Each row is where one point has got to under a steady rotation. How many steps took it there?
The counts run from 0 to 106.
395,-56,208,305,-69,-80,132,375,-75,193,233,-229,329,325,301,-89,-351,-57,98,231,-96,53,-71,82,249,-190,-3,256,-197,-250,159,171 : 74
-193,-243,-108,53,-191,-227,-568,181,-307,110,167,-282,-128,-18,254,143,120,-286,133,-326,-200,207,-117,73,66,-21,-117,75,-60,21,165,-141 : 33
313,-349,8,205,215,-33,87,55,264,130,-81,70,80,7,100,-180,53,-437,143,477,-142,174,-103,96,373,-92,226,188,141,214,251,265 : 63
-238,-221,-3,37,-65,-14,-559,153,-335,186,70,-245,-191,-73,284,143,-111,-106,138,-331,-262,90,-85,234,-70,-83,-102,137,38,-25,367,-1 : 34
-115,-78,-28,-233,-139,-134,-41,169,-52,440,-217,-194,298,143,244,226,395,-433,-98,-275,-72,14,-287,7,198,-111,226,33,58,-91,-71,-21 : 99
137,-367,-17,33,-200,-92,-30,307,64,-80,-269,-463,242,3,210,158,-59,-66,-236,-91,-189,99,-255,-273,209,-369,-6,-70,184,-142,148,266 : 16
207,-168,-16,-24,-391,435,21,262,-287,179,-163,-227,245,322,-149,217,112,-152,220,97,-16,172,-145,92,165,72,-40,401,100,27,-105,445 : 1
103,-245,20,48,-183,-221,6,375,1,280,-25,-504,399,-289,400,243,114,-31,231,-95,-94,99,-227,-191,155,-164,-14,-112,15,69,322,-91 : 20
-89,-333,294,-113,341,28,-326,-9,-150,333,-126,-270,-7,120,52,-295,-71,-467,127,208,-108,121,-126,30,92,-124,121,188,283,-269,-148,135 : 51
14,-312,250,-344,-76,2,18,-47,-49,354,-89,21,-317,-115,159,254,75,-152,-70,-339,-126,311,-245,170,211,-264,-39,177,197,-272,304,245 : 106
-160,16,30,-284,-148,-99,86,168,104,447,-267,-173,-257,-2,462,310,145,-291,133,-146,-31,223,-346,-44,112,65,-138,151,25,-31,274,32 : 102
-38,-350,161,-30,378,232,17,43,35,242,-203,-9,2,-92,96,-242,-33,-139,395,228,-219,87,-285,261,160,83,-245,390,-6,12,228,233 : 57
193,32,-117,183,-371,-275,-260,353,-57,227,-32,-218,86,290,-10,84,-249,-405,-36,-119,-162,-82,-282,-280,258,-264,51,-41,29,31,-86,271 : 86
36,-170,129,399,-102,200,61,252,114,-4,235,-256,206,120,143,-135,-273,-167,362,266,2,123,-96,-54,355,-58,-107,118,113,-71,480,180 : 69
-58,86,-5,371,-294,45,0,247,-229,94,169,-278,307,264,286,-49,-150,-86,329,1,-301,-302,-297,199,234,-169,-28,152,-253,-42,-36,258 : 78
90,-69,-144,-69,-63,31,280,200,-212,118,-367,-262,66,-39,359,208,-199,-19,350,85,-311,-138,-237,-224,116,-186,9,287,-33,108,22,527 : 8
-367,-133,40,-213,-206,59,-190,54,-66,303,-49,-283,-36,142,192,253,298,-284,9,-243,-170,113,-327,64,320,-166,-170,131,288,-98,318,68 : 104
84,-323,111,-8,-52,-33,-807,180,-237,232,136,-62,-82,12,-126,160,161,-252,-162,-43,-80,293,-227,128,46,-74,59,40,-92,40,262,36 : 37
-343,-112,-43,-59,288,65,-549,197,-320,57,-106,-91,29,-38,487,-84,-35,-405,101,149,125,76,-251,-68,-130,26,213,37,-88,-97,268,177 : 43
190,-229,-15,-23,-130,-169,-242,63,-153,223,72,-409,-62,209,421,255,331,-183,-178,-212,-286,368,-59,122,101,-304,195,35,-31,9,71,-172 : 28
94,31,-79,260,-215,201,-226,285,-183,175,99,-262,225,535,-43,211,-132,-118,143,-108,-354,-87,-226,-94,123,-140,-158,187,-60,186,199,144 : 82
17,-72,-208,-115,-104,-47,199,183,-345,204,-275,-410,257,57,213,174,-118,-146,229,135,-368,-197,-158,-161,68,-218,39,302,131,64,-148,359 : 7
-38,-108,110,-32,-222,-1,-286,451,14,372,-176,-279,328,53,8,147,-103,-87,153,-203,3,-210,-401,-221,173,-56,-61,-291,-53,67,227,233 : 91
120,-94,-285,-72,-202,-62,101,266,-213,145,-172,-331,356,244,45,211,36,-300,99,164,-262,14,-244,-182,125,-219,-29,362,107,36,-379,331 : 6
161,-400,-111,-55,-165,1,93,392,48,-152,-334,-257,217,-125,484,161,-90,-46,-124,-249,-212,119,-248,-73,143,-307,103,-90,122,-195,54,313 : 17
42,-147,-76,-210,-422,223,-165,329,182,329,-333,-196,261,184,-80,359,-3,-345,45,-201,-38,115,-386,98,-140,-71,-111,-67,169,-258,78,86 : 94
-9,-143,139,2,95,-302,-211,257,-245,332,20,-204,-251,-32,653,101,85,60,-39,-121,-337,185,-105,52,133,-275,-9,-85,-133,-74,138,21 : 30
18,-358,97,-26,105,-90,-731,258,-347,75,126,-82,155,125,58,14,71,-184,-215,-131,-69,190,-194,68,-84,-212,26,67,-99,-138,234,78 : 38
140,-170,-4,-171,-152,-15,-24,96,-51,99,150,-360,-174,22,467,271,-39,-65,-190,-180,-163,471,-377,-29,2,-309,81,133,-163,-220,273,-79 : 26
236,47,-216,325,-361,13,21,445,31,40,0,-193,147,334,367,-22,25,-277,9,226,-148,89,-97,195,152,80,-15,258,-311,5,-140,220 : 76
416,-390,-26,135,297,71,203,-83,211,12,-123,124,126,68,182,-93,-169,-320,154,282,-262,211,-110,226,77,-133,179,346,164,-79,202,302 : 62
88,-224,48,-155,224,-116,-613,252,-330,99,-79,73,80,136,291,-53,-67,-240,-171,-106,-78,186,-81,219,-289,-280,-35,104,-97,-260,185,95 : 39
51,-220,93,-181,210,336,-368,59,116,147,-278,-78,-185,300,126,-149,10,-301,70,260,-21,554,-96,23,-60,26,60,298,87,-203,-6,127 : 49
179,36,10,121,-172,278,-101,364,-97,174,-154,-71,74,605,82,192,-298,6,75,-113,-423,-181,-223,-46,-8,-366,-149,116,-119,15,175,383 : 83
264,-297,-82,-171,-196,135,143,293,93,172,-347,-77,-1,3,50,268,-123,82,254,-129,-296,289,-221,-157,11,-275,-196,106,214,33,152,247 : 13
-29,-168,77,-88,-175,-1,-41,114,-99,249,268,-498,17,-75,320,316,-26,40,-6,-109,-216,280,-443,58,-5,-467,-31,-13,28,-234,294,-74 : 25
214,33,-154,261,-428,68,-141,252,-99,226,157,-166,131,442,-109,283,-128,-175,224,-7,-237,105,-391,-110,177,-43,-16,199,-252,245,100,134 : 81
17,-238,-219,-67,-252,-19,70,311,-57,82,-239,-237,111,48,-25,277,171,-83,337,0,-221,116,-434,-356,304,12,-15,113,9,298,-37,347 : 10
84,-100,61,-251,-338,120,-196,145,64,450,-198,-387,258,135,-18,329,-114,-307,-27,-95,9,-114,-357,20,-90,-257,16,-95,189,-227,188,62 : 95
-52,-254,-123,-103,-240,151,11,463,170,94,-132,-289,117,-106,506,292,179,72,36,-148,-125,354,-333,128,-1,-91,-174,-22,-110,-49,283,6 : 22
-197,-312,130,75,277,13,-220,81,-58,167,-229,-265,224,86,9,-183,159,-406,317,150,-94,77,-115,209,271,321,9,465,96,126,51,87 : 55
-298,-241,179,-274,-45,79,-124,-29,-142,312,-36,-145,-102,7,264,248,106,-183,-22,-325,-180,119,-304,168,290,-305,-129,182,266,-316,376,214 : 105
53,-49,145,-252,-158,39,-90,119,37,402,-224,-371,221,80,188,284,-234,-184,-205,-81,-17,-81,-355,-147,-58,-199,90,-74,101,-340,331,236 : 96
240,-289,18,306,-252,358,95,303,180,-138,84,10,155,334,140,-146,-86,-106,138,25,-65,382,-159,226,353,-79,-43,215,-113,-143,155,292 : 71
322,-17,-39,60,-264,153,-96,329,-30,361,-145,118,-141,390,28,163,-283,-49,37,-78,-375,-5,-309,24,-29,-431,-74,56,-71,17,32,447 : 84
414,36,-3,280,-228,-38,150,445,72,141,19,-112,131,261,391,-143,-352,-98,27,192,-96,152,-65,79,114,-64,-78,311,-334,-151,39,210 : 75
-89,-430,-107,122,320,71,-105,-50,58,-59,68,-178,253,200,-183,-172,-77,-386,121,209,-120,149,-263,27,197,-151,-193,547,299,-40,276,132 : 60
